In the rows, zero is written as 128.
Y: 4 groups of rows, each row roughly a mix of its group's hidden directions; some rows fit no group:
Y (161 x 11):
[[169 102 138 130 126 163  88  82 153  83 147]
 [115  69 178 136 119 126 178 126 113 148 160]
 [162  88 146 187 138 114 163 123 150 158  97]
 [128 118  94  98  97 122 174 176 167  92 130]
 [145 180 130 135 163  91  87 135  89 126 167]
 [150  95 137  92 136 131  85 105 187 156 100]
 [159 143 100 163 105  75 125  83 170 118 134]
 [124 151 120 100 155 100 106  84 173 182 118]
 [120 109 172 108 153 158  89 178  89 105 126]
 [168 129  93 176 177 136 158  96 106 145 142]
 [101 154 147 140 140 199 128 129 145 173  96]
 [109 165 112 118  77 125 170 175 154 156 114]
 [104  93 128 102 192 116  82 131 160 111 146]
 [131 156 170 117  86 140 117 170 119 121  66]
 [127 157 166 126  88 141 114 154  95 120  62]
 [ 93 179  84 148 118 101 115 153  99 170 133]
 [132 106 163 148 160  70  84 107  94 145 141]
 [126  98 158 122  92 180 167 162 162 152 137]
 [103 116  70 111 100 165 181 139 145 140 151]
 [160 118 131 137 116  67  88  71 134 148 131]
 [165 172 123 127 153 192 119 108 150  96 145]
 [147  79 187 148 134 160 151 131 105 134  89]
 [135 109  83 126  58 125 111 149  97 129 165]
 [119 129 121 132  71 148 160 160 191 144 147]
 [117 163 149  91  64 124 150  97 159 155 137]
 [173 122 130 160 143  96 120  93 151 142 191]
 [129  94  76 133  93 120 165  97  94 113 167]
 [ 89 136 125  78 160 188 129 144 128 165 117]
 [112 125 123 113 204 115  86 128  95  97 140]
 [127 161 131  99 103 201 141 151  93 152 133]
 [174  75 126 136 121 138 146  92  84 166 145]
 [ 74 137 149 132 194 136 122 106  87 134 111]
 [147  91 163  84  89 150 163 110 126 119  84]
 [136 168 146 106 151 154 181 179 143 109 100]
 [173 111 133  88 128 166  90  89 164 119 102]
 [ 96 113 164 110 150 196 113 118 164 156 128]
 [110 150 166  92 144 120 117 110  77  71 115]
 [ 76 121 144  82 145 145  98 137 168 105  88]
 [ 82  88  85  94 147 109  80 121 118 107 120]
 [ 81 140 153 132 123 102 175 100  73 113 148]
 [128 181 140  78 121 135  80  96 130 116  91]
 [143 177 133 152  98 142 139 123  51 134 132]
 [122 150 161 158  74 142 119 107 132 168 180]
 [127 165  74 155 141 144 171 116  75 144 122]
 [108 181 168 163 132 155 141  87  90 149 135]
 [122 124 117 122 133 177 163 128 107  85 193]
 [148 124 151 133 108 158 141 187 116 148 191]
 [159 124 153 121 148  79 108  66 135 164 109]
 [163 124  85 102 139 140 169 125 160 119 187]
 [126 188 121 153 101  89 103 139  75 116 141]
 [137 116 116 165 189  86 179 150 126 117 121]
 [108  64 102  79 161 121 122 114 144  98 110]
 [126 118 131 141 172 128 175 173  88  92  94]
 [102 100 103 101 117 149 108 131  68 137  74]
 [ 61 126 120 104 113 148 170 161 139 169 135]
 [ 93 140 137 106 116 118  89 121 202 107 100]
 [ 96 153 154 110 111 158 131 166 113 116  59]
 [123 111  46 138 142  90 116 159 135 110 144]
 [111 122 118 123 110 150  91 119  50 166 143]
 [132  73 121  80  82 170 120 153 137 116 141]
 [104 109 184 177 121 106 160 162 144 126 159]
 [191  73 125 119  89 136 111 106 138 106 150]
 [158 134  88 139 106 185 151  76 146 108 139]
 [127 116 153 136 105 141 107 192  69  99 128]
 [112 144  76 171 120 160 129 102 152  96 172]
 [ 84 138 187 154 121  86  88 121 113 117 109]
 [156 123 175 108 154 112 154 109 197 114 123]
 [106 140 134 132 136 107 176 177 110  88  77]
 [ 85 101 117 139  91  85 134 150 190 122 138]
 [ 58 105 148 113 137 161 178 131 153 129 137]
 [129 126  95 141 100 161 134 197 118 105 171]
 [110 131 124 117 104 127 148 146 211 112 166]
 [146 132 173 101 143 135  82 121 188 158 108]
 [144 131 159 178 167  81 141 100 149 158 102]
 [134  97 119 114 198 173 138 148 155 110 154]
 [117 169 152 135 110 148 173 127  57 114 127]
 [127 122  50 163 147 135 122  83 131 107 121]
 [169 118  75 117  95 113  87 151 144 132 171]
 [110 157 142 136 132  97 171 202 116 128 107]
 [159 180 192 108 132 108 121 135 160 142 150]
 [136 199 142 139 117 137 157 140 165 174 143]
 [136 174 195 122  92 133 147 135 101 146 159]
 [120 170 135 167 159 164 129 105  71 160 127]
 [118 155 172 119 109 144 115 109 159 111  56]
 [118 210 135 168 131 121 120 133  93 138 108]
 [177 101 103 152 127 113 100  81 114 155 172]
 [113 140 152 174 154 132  94  68 134 156 160]
 [ 73 163 107 135 163  96 141 137 129 122 185]
 [115  92 120 138 200 152 165 112  99 148 113]
 [ 54 111 121  96 122 117 142 156 169 101 129]
 [104 171 152 166 171 152 133 123 173 164 118]
 [ 81 141 114  87 158 129  72 131 133  84 135]
 [129 152 152 146 191 129 152 135 188 133 103]
 [148  90  85 114 118 108 142 137 181 127 181]
 [144 104 125 140  69 161 146 110 125 190 108]
 [111 159 181 128  69 126  82 116 113 116 112]
 [120 120  86  81 109 158 157 141 178 115 164]
 [ 71 121 124  91 158 138 114 138 180  86 121]
 [151 124 126 113  96 152  82 131 162 102  64]
 [128 102 211 137 157 103  95 129 119 119 130]
 [100  77 129 102 132 113  63 105 119 162 141]
 [121 133 114 114  88 175 130 162 120 136  58]
 [ 79 128 122 130 138  88  70 144  99 168 142]
 [109  72  92 109 105  80 108 113 131 114 169]
 [131  93  89 172 168 108 138 114  77 140 100]
 [ 64 106 142 107 125 100 113 142 186 117 150]
 [104 131 117  62 146 190 117 113 129 146 151]
 [ 93 153 143 168 162 120 105 101 163 163 170]
 [121 149 122 133 177 104  83 154 116  98 184]
 [102  94 175 101 152 165 112 110 182 141 134]
 [101 108 103 124  87 101 123 100 163 100 187]
 [ 84 117 138 117 144 132 150 132  43 126 114]
 [159 139 109 168 130 134 100 141  59  88 124]
 [ 94 129 125 132 181 134 113 158 188  88 136]
 [125 126 172  91 176 127  65 113 133 150 140]
 [138 130 144 124  79  76 140 168 107  81 104]
 [ 89 124  73 159  86 156 164 125 136 123 158]
 [ 93 116 131 105 175 122 129 106 203 139 133]
 [155 122 108 126 143  51 103 164 154 112 114]
 [ 85 108 132 140 138  89 107 123  87  64 131]
 [106 136 194 156 122 146 175 157 153 149 142]
 [144 197 191 154 142 121 123 137 116 141 119]
 [ 97 189 119 116 185 138 115 140  95 120 155]
 [ 99  67 170 121 164 124 107 117 171 125 108]
 [ 98  83  93  80 147 141 136 172 140 140  94]
 [209 144 151 137 108 108 132  84 118 117 121]
 [118 116  78 137 125  87  64 142 125 133  89]
 [178 102 156 129 121 116 183  80 150 110 118]
 [ 92 117 101 103 153 169 143  79 166 161 141]
 [ 99 126 140  99 171 115 112 150 194  94 110]
 [156 131 196 129 132 100  92  93 109 126  92]
 [100 166 116 131 107  82 146 185 118 165 108]
 [ 76 114 101 150  99 125 155 130 159  80  89]
 [116 100  71 143 110 133 183 118 175 142 115]
 [172  87 117 139 117  87 112  66 139 117 106]
 [134 128 179  88  83 120  81 157 159 139 126]
 [165 114 130 125  99 167 121 138  69 169  93]
 [146 159  91 154  73 138 181 149 110 113 144]
 [148 135  80 159  65  98 151 126  99 137 150]
 [123 127  80 155 102  98 128 170 159 120 183]
 [165 116 115  82 115 181 133 122 116 139  70]
 [189 137 140 130 109  89 158 123 167 106  88]
 [101  98 119 121 129  83 102  91  69 109 156]
 [161 111  96 100  98 128 127 116 169 127 195]
 [100 112 116 138 183 142 151 166 140 152  71]
 [147 109 205 138 103 101  90 146 143 123 147]
 [121 101 192 100 167  88 125 158 115 138 106]
 [145 125 177 132 156 134 173  99  98 183 136]
 [124 122 138 138 185  77 140 108  76 107 152]
 [ 97 145  92 129 159 179 147 120  73 116 100]
 [117  95 106 134 188 131 109 105 110 121 190]
 [121 133 131 135 193 139 124 157 195 139 107]
 [163 141 171 127 105 122  70  90 116 149 162]
 [102 182 145 164 136 139 113 143 175 170 103]
 [ 93 154 149 147 169 133  80 133 161 141 177]
 [139 101 131 148  80 173 128 102 137  86 176]
 [114  92 125  89 184 188 136 131 111 146 131]
 [ 91 117 178 102  93 174 112 103 147 135 161]
 [ 99 117 129 144 141 140 127 191  63 105 121]
 [141 166  86 109  98 155  90 154 100  83 116]
 [118 108 119 165  76 125 124 134 170  81 169]]

which group is each row in? (one row of each group first):
[ 64 113 139 123 145  86 152 156 172 149 137] => G
[112 167 180 118 100 151 155 133 178 163 129] => F
[136 194 177 150 111 159 131 150 128 151  99] => U
[144 144 117 115 116 122 149 100 158 100 209] => B

[134  72 136 134 108 154 130  97  58 124 142] => G
[147 151 127 140 191 126 194 156 131 113 121] => B
[110  65 137 129 172 154  96 124  93  94 133] => G
[128 158 113 135 129 171 203 145 139  92 118] => U
[ 92 113 110 128 178 171 163 108 169 137  99] => U
[109 123  86 112  86 117 128 180 141 144  72] => G
[ 91 137 134 117 141 129 171 186 171 107  94] => B
[118 143 187  97  99 162 135 140 178 159 135] => F
[169 133 133 142 173 143 113  92  66 158 132] => B
[ 99 105 118 119  79 170 135 128 176 167  99] => U
[149 159 141  83 161 191 147 154 138 149 114] => B
[156 166 128 152  94 120 142 165 154 161  73] => U
[103 139 140 112 104 133  87 163 158 101 192] => U
[ 78 141 106 122 180 139  82 120  86 109 139] => U
